[[  9   5  -5   4 -11   8  -9   6   3   5  -1  -1   3]
 [ 15   8  -3   6 -16   8 -17  18  -4  -6  18 -24  -3]
 [ 22  13  -9   9 -28  17 -28  21   1  -1  12 -23   2]
 [ 41  15  -9  20 -16  11 -28  28  -2 -13  25 -23  -1]]
:
[[ -1   3   9   5  -5   4 -11   8  -9   6   3   5  -1]
 [-24  -3  15   8  -3   6 -16   8 -17  18  -4  -6  18]
 [-23   2  22  13  -9   9 -28  17 -28  21   1  -1  12]
 [-23  -1  41  15  -9  20 -16  11 -28  28  -2 -13  25]]

[[ 28 -18  23  18  38 -11  21   6  -4   3  18  -4  13]
 [ 17 -22   5  -1   4  18  -1   7  -5  -3  -9  20  -7]
 [ 28   4 -14  22 -27 -18  26  -4  -9  24  28  15  37]]
:
[[ -4  13  28 -18  23  18  38 -11  21   6  -4   3  18]
 [ 20  -7  17 -22   5  -1   4  18  -1   7  -5  -3  -9]
 [ 15  37  28   4 -14  22 -27 -18  26  -4  -9  24  28]]

[[ 20  10   3 -11   7]
 [  9   2  41 -11  -3]]
:
[[-11   7  20  10   3]
 [-11  -3   9   2  41]]

[[  5  12   9   2  12 -26  -4   8]
 [  9  12   9   2  14 -27  -2  10]
 [  9  -9   1   6  -7   5   6   0]
 [  2 -16   8  10 -21 -25 -22   0]
 [-12 -12   0   0   6  35  38  -5]
 [ -5  11  10   6   6 -18   2   0]
 [  3   4   2  -4  11  -8  -3   6]
 [-11   2   5   5   1  -1   1  -7]
 [  0  15   9   5   7 -27  -6   3]]
:
[[ -4   8   5  12   9   2  12 -26]
 [ -2  10   9  12   9   2  14 -27]
 [  6   0   9  -9   1   6  -7   5]
 [-22   0   2 -16   8  10 -21 -25]
 [ 38  -5 -12 -12   0   0   6  35]
 [  2   0  -5  11  10   6   6 -18]
 [ -3   6   3   4   2  -4  11  -8]
 [  1  -7 -11   2   5   5   1  -1]
 [ -6   3   0  15   9   5   7 -27]]

[[-17  19  22 -25  16   2  -8  35 -24]
 [ 10  13 -13   4  17 -15  12 -16  26]
 [-20   7  10 -18  33  23  -4  -5  -2]
 [-22  11   4  -4  30  27  30   6  23]
 [ -6  -6   6   2  20  19  -7  19  -6]
 [-22   3   8 -23  16   4  -5   8  -9]]
:
[[ 35 -24 -17  19  22 -25  16   2  -8]
 [-16  26  10  13 -13   4  17 -15  12]
 [ -5  -2 -20   7  10 -18  33  23  -4]
 [  6  23 -22  11   4  -4  30  27  30]
 [ 19  -6  -6  -6   6   2  20  19  -7]
 [  8  -9 -22   3   8 -23  16   4  -5]]

[[ -6   4   1   0 -45  -5]
 [  2   7   0   0  18   0]
 [ -2   2  -9   0  23   6]
 [ -1  -8   7   0 -16  -2]
 [  0  -1   2   0   9   8]
 [  1  -8   6   0   1  17]
 [  1  -5  -7  -1 -43  -7]
 [  1  -5   5   1 -24  -6]]
:
[[-45  -5  -6   4   1   0]
 [ 18   0   2   7   0   0]
 [ 23   6  -2   2  -9   0]
 [-16  -2  -1  -8   7   0]
 [  9   8   0  -1   2   0]
 [  1  17   1  -8   6   0]
 [-43  -7   1  -5  -7  -1]
 [-24  -6   1  -5   5   1]]

[[-25 -42 -28 -27 -13   7 -11 -17]
 [ 13   3 -25 -21  -6   6  31  20]
 [ 10 -23  18  19  25  40 -18  10]
 [  1 -10 -34 -14  24  21  23   0]
 [-19 -23  34  35  20  29 -26 -18]
 [-28  23 -27 -22 -10   9  23  16]
 [ -5  14   7 -13 -23 -14  21  15]
 [ 24  26 -14   2   2  26   9  26]
 [ 33 -21 -34 -26  17  20  34 -45]
 [-18  41 -27 -18  -8   7  38  30]
 [  0   0 -11 -26  15  27  -4  26]
 [ -1  40   6   8  17  14   7  26]]
:
[[-11 -17 -25 -42 -28 -27 -13   7]
 [ 31  20  13   3 -25 -21  -6   6]
 [-18  10  10 -23  18  19  25  40]
 [ 23   0   1 -10 -34 -14  24  21]
 [-26 -18 -19 -23  34  35  20  29]
 [ 23  16 -28  23 -27 -22 -10   9]
 [ 21  15  -5  14   7 -13 -23 -14]
 [  9  26  24  26 -14   2   2  26]
 [ 34 -45  33 -21 -34 -26  17  20]
 [ 38  30 -18  41 -27 -18  -8   7]
 [ -4  26   0   0 -11 -26  15  27]
 [  7  26  -1  40   6   8  17  14]]

[[ 45  23 -25]
 [ 20 -29 -24]
 [-17  18 -12]]
:
[[ 23 -25  45]
 [-29 -24  20]
 [ 18 -12 -17]]
